Small tables with named rows and columns. After each table, cells are looked up by row and column.

ton.csv
,dol,gigoso,votot,nevav,badifiz,zadofa,semo,tok,losaki,pafo
bafepa,152,110,69,101,141,139,105,118,126,121
legusa,161,136,242,97,136,151,126,127,114,128
lir,153,136,165,115,133,129,131,131,128,138
zila,146,147,181,125,136,123,150,136,121,141
foz,104,101,29,136,122,129,94,107,126,105
mudisib,153,154,194,117,132,116,172,154,124,160
rezaguv,127,138,169,105,133,114,148,150,166,133

bafepa, dol -> 152
bafepa, gigoso -> 110
legusa, tok -> 127
legusa, pafo -> 128
foz, tok -> 107
lir, tok -> 131
Which row has the largest badifiz? bafepa

rukeb =
columns: gubabi, lisafe, gur, kidima
gakazap: [689, 733, 890, 995]
bako: [5690, -7160, 8820, 2373]
vedafos: [1436, 143, 1447, 4078]
gurat: [5745, -7060, 9000, 2374]
potuv: [1544, 129, 1471, 1612]
bos: [1240, 1209, 682, -1573]
soku: [1390, 134, 1460, 4508]
budiru: [845, 666, 933, 966]
tok: [1111, 675, 897, 955]
bodi: [743, 741, 833, 1045]
dev: [-224, 2244, -641, 799]
safidi: [3259, -1376, 3595, 2004]
nomu: [856, 759, 799, 832]

What is the gur of budiru in rukeb?
933
What is the gur of bodi in rukeb?
833
What is the gubabi of bodi in rukeb?
743
What is the gur of tok in rukeb?
897
What is the gur of vedafos in rukeb?
1447
What is the lisafe of tok in rukeb?
675
What is the lisafe of soku in rukeb?
134
What is the gubabi of dev in rukeb?
-224
What is the kidima of bodi in rukeb?
1045
What is the gubabi of vedafos in rukeb?
1436

Table riman
,bivak,sed,kad,mupirip,nutu,fegi,vukugez,pagudu,mef,vivuzo
babotuf,421,378,374,378,382,401,398,381,417,380
mis,351,436,427,405,406,385,383,412,370,412
gik,410,382,375,373,346,423,350,397,394,327
labodod,180,553,397,364,333,455,257,296,316,341
virefan,234,516,439,392,345,414,299,347,329,343
vab,460,343,282,403,490,340,496,569,433,503
vaf,443,332,330,383,432,403,440,374,418,442
lilur,427,374,367,374,377,403,396,378,424,375
gazudes,483,339,402,356,274,426,342,525,433,255
kirinek,378,398,402,399,410,379,413,398,390,416
gon,564,365,65,411,405,301,559,844,480,349

mef of gon is 480
fegi of mis is 385
sed of labodod is 553
sed of gon is 365
nutu of gazudes is 274
vukugez of gazudes is 342
fegi of virefan is 414
kad of virefan is 439
sed of vaf is 332
vivuzo of gon is 349
kad of mis is 427
bivak of kirinek is 378
sed of virefan is 516
vivuzo of gazudes is 255
sed of gik is 382
vivuzo of babotuf is 380

nilinik =
|  | mot | noruda | bepale | bosof | vometob | voleti | lop | buniba |
|---|---|---|---|---|---|---|---|---|
| ded | 21.48 | 55.07 | 46.82 | 55.55 | 56.34 | 45.68 | 20.36 | 18.28 |
| sed | 66.99 | 79.76 | 16.03 | 35.44 | 42.59 | 48.34 | 23.28 | 28.11 |
| tokose | 10.16 | 56.05 | 31.45 | 59.63 | 79.86 | 50.68 | 17.78 | 2.26 |
| vepi | 74.79 | 16.05 | 42.70 | 33.88 | 6.13 | 3.70 | 60.57 | 66.03 |
| baro | 18.64 | 52.82 | 69.83 | 29.51 | 28.20 | 26.70 | 10.25 | 34.41 |
| kevovut | 37.04 | 5.81 | 40.09 | 30.42 | 25.30 | 45.79 | 61.95 | 50.97 |
| zanes | 6.48 | 45.06 | 24.71 | 33.87 | 73.24 | 72.59 | 11.20 | 17.05 |
| vib | 33.11 | 73.04 | 47.57 | 29.45 | 37.09 | 37.92 | 9.75 | 26.07 |
| fotov | 55.69 | 62.99 | 36.05 | 21.40 | 38.60 | 36.76 | 39.02 | 40.50 |
| meb | 34.83 | 33.84 | 30.88 | 64.25 | 60.52 | 39.90 | 32.89 | 20.38 |
| zos | 32.39 | 36.37 | 29.31 | 37.04 | 30.13 | 29.61 | 60.59 | 32.75 |
| guvevo | 41.29 | 24.97 | 45.79 | 71.05 | 45.57 | 21.31 | 45.47 | 22.64 |

What is the vometob of ded in nilinik?
56.34
What is the bosof of vepi in nilinik?
33.88
What is the bepale of vepi in nilinik?
42.70
What is the noruda of vib in nilinik?
73.04
What is the voleti of vib in nilinik?
37.92
What is the buniba of ded in nilinik?
18.28
What is the bosof of meb in nilinik?
64.25
What is the lop of zanes in nilinik?
11.20
What is the mot of vepi in nilinik?
74.79
What is the lop of sed in nilinik?
23.28
What is the noruda of vepi in nilinik?
16.05
What is the buniba of tokose in nilinik?
2.26
What is the bepale of sed in nilinik?
16.03
What is the mot of tokose in nilinik?
10.16
What is the noruda of baro in nilinik?
52.82
What is the mot of meb in nilinik?
34.83
Which row has the largest buniba? vepi

